[[ -2.6 -13.3  70.1   7.4 -36.8  30.4  21.5 -31.0  15.3 -40.2]
 [  3.7 -45.1 -34.3  -4.1  15.7  31.5  44.8  -5.4 -31.5  36.6]
 [ 11.9  47.4  -9.8  -2.7 -15.2  49.1 -35.4  22.6 -28.2  -8.6]
 [-20.1   8.5  25.6 -36.2 -28.4   5.9 -41.9  15.0 -11.7  49.4]]
|
[[-20.1  11.9   3.7  -2.6]
 [  8.5  47.4 -45.1 -13.3]
 [ 25.6  -9.8 -34.3  70.1]
 [-36.2  -2.7  -4.1   7.4]
 [-28.4 -15.2  15.7 -36.8]
 [  5.9  49.1  31.5  30.4]
 [-41.9 -35.4  44.8  21.5]
 [ 15.0  22.6  -5.4 -31.0]
 [-11.7 -28.2 -31.5  15.3]
 [ 49.4  -8.6  36.6 -40.2]]

[[-19.8 -23.2  43.0 -42.7 -40.9  38.1  -8.6]
 [ 41.0 -15.7 -63.2  23.9 -21.0 -35.3 -44.5]
 [ 50.8 -11.9 -62.5  28.7   1.7 -35.1 -42.7]
 [-64.3  69.1 -36.3 -18.1  10.1  18.7 -40.4]]
|
[[-64.3  50.8  41.0 -19.8]
 [ 69.1 -11.9 -15.7 -23.2]
 [-36.3 -62.5 -63.2  43.0]
 [-18.1  28.7  23.9 -42.7]
 [ 10.1   1.7 -21.0 -40.9]
 [ 18.7 -35.1 -35.3  38.1]
 [-40.4 -42.7 -44.5  -8.6]]

[[ 12.9  -7.3   2.6  11.7  -1.0   6.1]
 [  7.3   1.0  -3.9  16.4  -1.7 -11.8]
 [  9.7  -8.3   7.3  20.4 -11.7   4.4]
 [ -2.9  17.3 -10.9  -4.5  13.7   4.4]
 [-39.4   6.0   5.5 -76.0  13.9  26.4]
 [  4.6  10.6 -15.6   5.5  12.8 -22.4]
 [ 14.1 -17.4   4.0  24.0 -13.1 -23.9]
 [  3.5   0.0  -1.5 -11.4  10.8  13.6]
 [ -0.6  -9.8   9.2  13.9 -18.2  -8.3]
 [ -5.6   3.3   4.3  -7.4  -0.5  18.6]
 [-10.8  10.9  -9.1  -1.6   1.2 -25.2]
 [  5.6 -35.5  25.2   2.9 -25.8   6.1]]
|
[[  5.6 -10.8  -5.6  -0.6   3.5  14.1   4.6 -39.4  -2.9   9.7   7.3  12.9]
 [-35.5  10.9   3.3  -9.8   0.0 -17.4  10.6   6.0  17.3  -8.3   1.0  -7.3]
 [ 25.2  -9.1   4.3   9.2  -1.5   4.0 -15.6   5.5 -10.9   7.3  -3.9   2.6]
 [  2.9  -1.6  -7.4  13.9 -11.4  24.0   5.5 -76.0  -4.5  20.4  16.4  11.7]
 [-25.8   1.2  -0.5 -18.2  10.8 -13.1  12.8  13.9  13.7 -11.7  -1.7  -1.0]
 [  6.1 -25.2  18.6  -8.3  13.6 -23.9 -22.4  26.4   4.4   4.4 -11.8   6.1]]

[[-18.7 -23.5  36.0  26.1 -21.8  34.7 -20.0 -20.9 -22.7  33.1  25.2]
 [ -6.2 -17.7  71.8  37.0  -2.3  64.1  -2.6 -17.5 -19.2  68.8  73.0]
 [ -8.5 -10.9   7.0  21.8 -10.1  -7.8  -5.9 -10.4 -19.2   0.2 -12.6]
 [ 35.7  45.1 -50.0 -12.5  35.0 -53.0  36.2  42.6  40.3 -49.8 -52.5]
 [ 29.8  -3.2  24.2 -12.9  -6.0  -9.5  21.8 -48.7 -26.5 -17.3  -7.1]]
|
[[ 29.8  35.7  -8.5  -6.2 -18.7]
 [ -3.2  45.1 -10.9 -17.7 -23.5]
 [ 24.2 -50.0   7.0  71.8  36.0]
 [-12.9 -12.5  21.8  37.0  26.1]
 [ -6.0  35.0 -10.1  -2.3 -21.8]
 [ -9.5 -53.0  -7.8  64.1  34.7]
 [ 21.8  36.2  -5.9  -2.6 -20.0]
 [-48.7  42.6 -10.4 -17.5 -20.9]
 [-26.5  40.3 -19.2 -19.2 -22.7]
 [-17.3 -49.8   0.2  68.8  33.1]
 [ -7.1 -52.5 -12.6  73.0  25.2]]

[[ -9.0 -43.0 -22.3 -36.9 -17.0 -38.5   5.6 -40.3 -34.3 -51.8 -32.2 -11.9
  -27.8  -9.5]
 [ 33.9  -5.3  18.0 -22.3 -63.5  -8.9   1.8 -13.4  35.0  10.4  32.9   6.8
  -50.8 -36.0]
 [ 53.5  -6.3  43.7 -39.0 -53.8 -21.6 -48.2 -47.9  25.3  32.5  36.2  11.9
  -43.5 -30.7]
 [-43.5  32.4 -40.3  17.6  16.5  50.4  35.4  61.9  27.9  44.6  63.4  29.3
  -37.2  47.0]
 [ 23.8   9.3  37.5  23.2  29.4   8.0 -41.3  36.8  34.8  28.6   9.0  -6.5
   51.2  21.4]
 [ 42.8 -11.6   5.1  26.0   2.5  -7.6 -41.5  10.0  -4.0  11.4  13.2  -9.4
  -47.1   5.9]]
|
[[ 42.8  23.8 -43.5  53.5  33.9  -9.0]
 [-11.6   9.3  32.4  -6.3  -5.3 -43.0]
 [  5.1  37.5 -40.3  43.7  18.0 -22.3]
 [ 26.0  23.2  17.6 -39.0 -22.3 -36.9]
 [  2.5  29.4  16.5 -53.8 -63.5 -17.0]
 [ -7.6   8.0  50.4 -21.6  -8.9 -38.5]
 [-41.5 -41.3  35.4 -48.2   1.8   5.6]
 [ 10.0  36.8  61.9 -47.9 -13.4 -40.3]
 [ -4.0  34.8  27.9  25.3  35.0 -34.3]
 [ 11.4  28.6  44.6  32.5  10.4 -51.8]
 [ 13.2   9.0  63.4  36.2  32.9 -32.2]
 [ -9.4  -6.5  29.3  11.9   6.8 -11.9]
 [-47.1  51.2 -37.2 -43.5 -50.8 -27.8]
 [  5.9  21.4  47.0 -30.7 -36.0  -9.5]]

[[ -4.9   9.9  -1.4  -0.8]
 [  7.3 -45.1   5.2  26.9]
 [ -7.5  21.6  21.6  43.7]
 [-29.9  14.5 -13.9  -1.6]
 [  5.2 -12.8 -20.2 -75.3]
 [ -6.7 -11.0 -26.3 -17.6]
 [-20.2  52.5 -12.1  20.8]
 [-19.5 -13.2 -13.0 -61.1]
 [ -1.9  12.2  12.6  19.1]
 [ 13.7   5.1   6.2 -10.4]
 [-11.2  -3.2   2.2  46.0]
 [ -4.1 -16.7 -13.6  -3.6]]
|
[[ -4.1 -11.2  13.7  -1.9 -19.5 -20.2  -6.7   5.2 -29.9  -7.5   7.3  -4.9]
 [-16.7  -3.2   5.1  12.2 -13.2  52.5 -11.0 -12.8  14.5  21.6 -45.1   9.9]
 [-13.6   2.2   6.2  12.6 -13.0 -12.1 -26.3 -20.2 -13.9  21.6   5.2  -1.4]
 [ -3.6  46.0 -10.4  19.1 -61.1  20.8 -17.6 -75.3  -1.6  43.7  26.9  -0.8]]
